In the rows, 128 means zero.
The rows of T fall into 3 groups, and each row is roughly a mix of its group's hidden directions.
T:
[[103  95 133  91 126 212  98 145 130 120 143 151]
 [ 77 115 118 137 130  82 167 128  84 118 110 186]
 [147  82 150  80 155 192 134 163 122 144 145 148]
 [120  91 128  86  56 147  85 138 154 117 151 110]
 [129 136  80 157 134 132 120  97 200 160 108  91]
 [160 140 104  96  94 150  95 119 155 121 169  64]
 [125 105 148 147  87 143 141 109  97  92 132  49]
 [195 157 147 134 136 168 125 110 131 125 170  75]
 [120 109 207 121 121 109 141 102  82 111 165 106]
 [ 56 146 126 107 155 150  90 124 126 129 100 181]
 [107 119  69  69  82 126 107 167 142 125 123 149]
 [ 91 146 131 127  73  62 133 124 148  82 130 103]
 [131  90  85 140 113 185 156 114 152 166 139 175]
 [124 145  95 204 134  74 124 108 119 115 119  91]
 [168 191 148 122 118  85 174 140 106 124 153 157]
 [203 120  75 127 116 147 123 114 162 137 112  89]
 [ 80 129 129  62  91  93 125 149 169 102 121 121]
 [ 53 107 144  83 167 122 164 139 142 133 106 117]
 [127 141 111 136 103 218 106 134 108  86 114 140]
 [121 134 162 126 163 141 136 141 104  69 103  60]
 [ 90 102 125 120  82  81 179 145 130 108 142 175]
 [142 117 110 166 133 152 137  66 127 122  71  79]
 [159 116 118 173 124  97 169 116 118 132 128  50]
 [182  89 143 107 151 176  97 104 129 167 115  96]
 [129 184  97 119 110 120  81  73 112 144  84 123]
 [212 158  96 148 121 145 132 110 106 146 159 109]
 [128 114 100 155 154  83 163 108 128 174 156 185]
 [114 184 128 168 189 117 133 114 104 164 112 161]
 [131 141 104 145 147 196  65 106 130 165 125 149]
 [ 90 111 115  95 120 117 152 163 101 151 104 202]
 [137  89 131 110  88 174  69 171 108 127 137 156]
 [156 108 132 148 123 145 118  93 200 162 106  81]
 [157 101 167  68  94 106 135 149 162 118 153 168]
 [ 99 157 114 144 159 134 145 173 103 126 108 204]
 [142 185 139 118 159  53 100 128 155 144 131 146]
 [113 145 105 193 188 160 131 142  93 155 130 139]
 [ 59 121  92 147 109  94 180 146 111 137 142 153]
 [122 106 114  69  98 138  83 130 180 113 130 173]
 [100 161  91 103  60 147 153 158  97 101 134 118]
 [121 110  94 101  92 103 136 174 166  95 155 181]
 [190 146 116 142 169 102 185 107 127 118  91 116]
 [195 110 161  75  96 132 117 115 169 126 120 107]
 [210 100 139 125 150 145 148 122 113 174 121  97]
 [ 81 118  63 104  70 113 144 118 153 136 140 146]
 [144 115 182 124 119 111  49 132 168 135 111 109]
 [176 131 104 101 147 155  91 136 152 154 139 197]
 [138 155  74 128 122 107 158 129 197 101  87 127]
 [179 156  72 136 174 125 142 108 135 163 113  88]
 [161 100  93  92  62 141 113 110 155 124 151  90]
 [141  65  94 153  81 156 103 115 159 156 103 143]
 [ 94 118  89 164  63 156 114  86 130 105 110 108]
 [139 145 159  99 161 141  40 121 141 125 152 115]
 [202 122 128  94  81 109 172 147 141 147 142 126]
 [159 122 105 182 140  62 130 108 129 127 116  76]
 [140 152 121 187 166  58 136 110 114 134 113  99]
 [178 108 112 148 138 188 133 120 145 163 134  70]
 [148 148 113 191 125 176  63 115 113 126 115 115]
 [143  83 106 152  73 125 118 113 135  95 131  62]
 [121 129  99 177 119 197  74 115 109 128 143 106]
 [ 54 127  92 130 116 150 176 128 103 100 107 156]
 [147  79 109 104  63 107 119 115 160  86 110 104]
 [147 153 137 103 183  54 131  99 122 158 136 145]
 [ 82 138 109 189  94 154 153 135  89 101 145  98]
 [ 76 131 116 187 117 117 126 143  94  89 130 181]
 [ 93 147 124 128 188  72 155 133 128 137  75 141]
 [ 82 134 177 105 124  60 114 156 126  93 118 116]
 [168 137 164 135 167  98 196  93 104 136 119 115]
 [148 101 168  99 110 191 101 156 155  96 119  98]
 [104 184 119 170 175  99 146 115 111 152 106 170]
 [ 43 149 127 138 164 140  92 133 112 123  97 147]
 [ 78 158 171  96 121  99 150 159 146  79 121 157]
 [133 128 119  98 112 118 209 135 109  91 126  77]
 [183 127 107 154 156 166 140 105 127 157 128  63]
 [153 143 148  72 153  97 194 141  98 138 112 151]
 [118 106 160  70  96 142 114 137 160 100 121 190]
 [ 65  95  97 127  66 108 111 130 136  98 128 155]
 [104 120 101 154 119 145  96 188 125  87 187 124]
 [ 86 144 192 100 134  77 165 122 124  94 131 123]
 [ 76 101  90 104  74  97 141 134 154 116 106 165]
 [170 126 122  95 109  57 175 107 139 155 150 138]
 [104 163 118  93 136 115 116 175 193 105  87 135]
 [181 140 111 129 136  86 177  97 132 154  97 175]
 [110 137 131  88 101 112 127 198 154 105 176 157]
 [139 105 117  81 115  83 173 121 160 185 149 142]
 [144 152 113 200 127 110 115  97  92 105 101  84]
 [175 104 123 195 140 126 156  70 127 134 112 108]
 [130 116 155 163 107 173 155 128 182 155 108 182]
 [147 135 116  79  75 141 109 126 176 110 157  78]
 [168 132 108 120 176 138 141 110 141 200 145  88]
 [ 96 140 133 154 145  58 178 117 129 144  86 105]
 [ 89 149 144  66 134 113 130 175 171 135  95 152]
 [ 95 190 126 163 148  55 117 117 132 123 119 131]
 [182  89 129 148  88 166  81 117 139 106 142  93]
 [126 147 148  75 122 105 172 170 139 123 146 190]
 [203 131 117 167 150 175 113  92 126 137 125 101]
 [209  99 110 139 125 160 121 100 116 161 135  92]
 [105 145  70 120 119 126 204 104  92 123 122 143]
 [151 158 105 165 160 126 153  94 116 187  89 157]
 [ 65 148 111 178 121 165 139  89 102 137  93 129]
 [ 90 124 190 119 137  81 138 107  83 100 154 107]
 [140 159 101 179 164 188 107 145  88 128 150 121]
 [143  90 128 185 147 205 106 122 143 129 124 143]
 [146  99 169 162 118 151 132 140  66 105 135 183]
 [183 171 168 109 186 144 156 150 114 141 122 127]
 [144 118 126 146 199 186 120 127 103 173 119 150]
 [137 138  77 187 127 157  78  83 128 142 113 122]
 [173 116 175 165 168 128  72 151 140 127 159 135]
 [154 130 127 166 154 199 106 112  91 165 130  99]
 [108 145 108  99 119 144 121  94 160 158  86 199]
 [135  87 130 103 106  90 210 121 147 125 128 101]
 [110 112 108 142 130 139 215 155 112 151 111 168]]
Here is one row of each group, with its name. Which group are the others in?
[ 95  91 135 169  99  91 141  87 138  95  79 146] => <94>
[110 162 145 106 153 139  39 104 152 142 126 130] => <11>
[100 183 132  90 172 116 104 188 123 106 120 136] => <26>

[ 78 163  98 188 133 124 111 120  86 117 100  98] => <94>
[161 140 122  69  90 131 132 112 160 140 119 195] => <11>
[116 149 118 121 177 104 142 174 132 125 148 204] => <11>
[198 109 140 140 167 145 129 102 149 156 130  74] => <94>
[ 66  79 144  77 102 121 144 144 157 100 110 124] => <11>
[131 141  88 143  79  51 130 122 170 121 117 126] => <11>
[166 109 144 124 143  86  69  99 143 103 132  73] => <11>
[ 61 117 129  99  66 102 149 114 134 109 161 143] => <26>
[ 88 149 146  63 110 123 102 186 131  99 142 144] => <26>
[113  86 107 177 151 136 165 123 149 176 124  77] => <94>
[122  97 141  80  85 181  81 139 149 113 153 106] => <11>
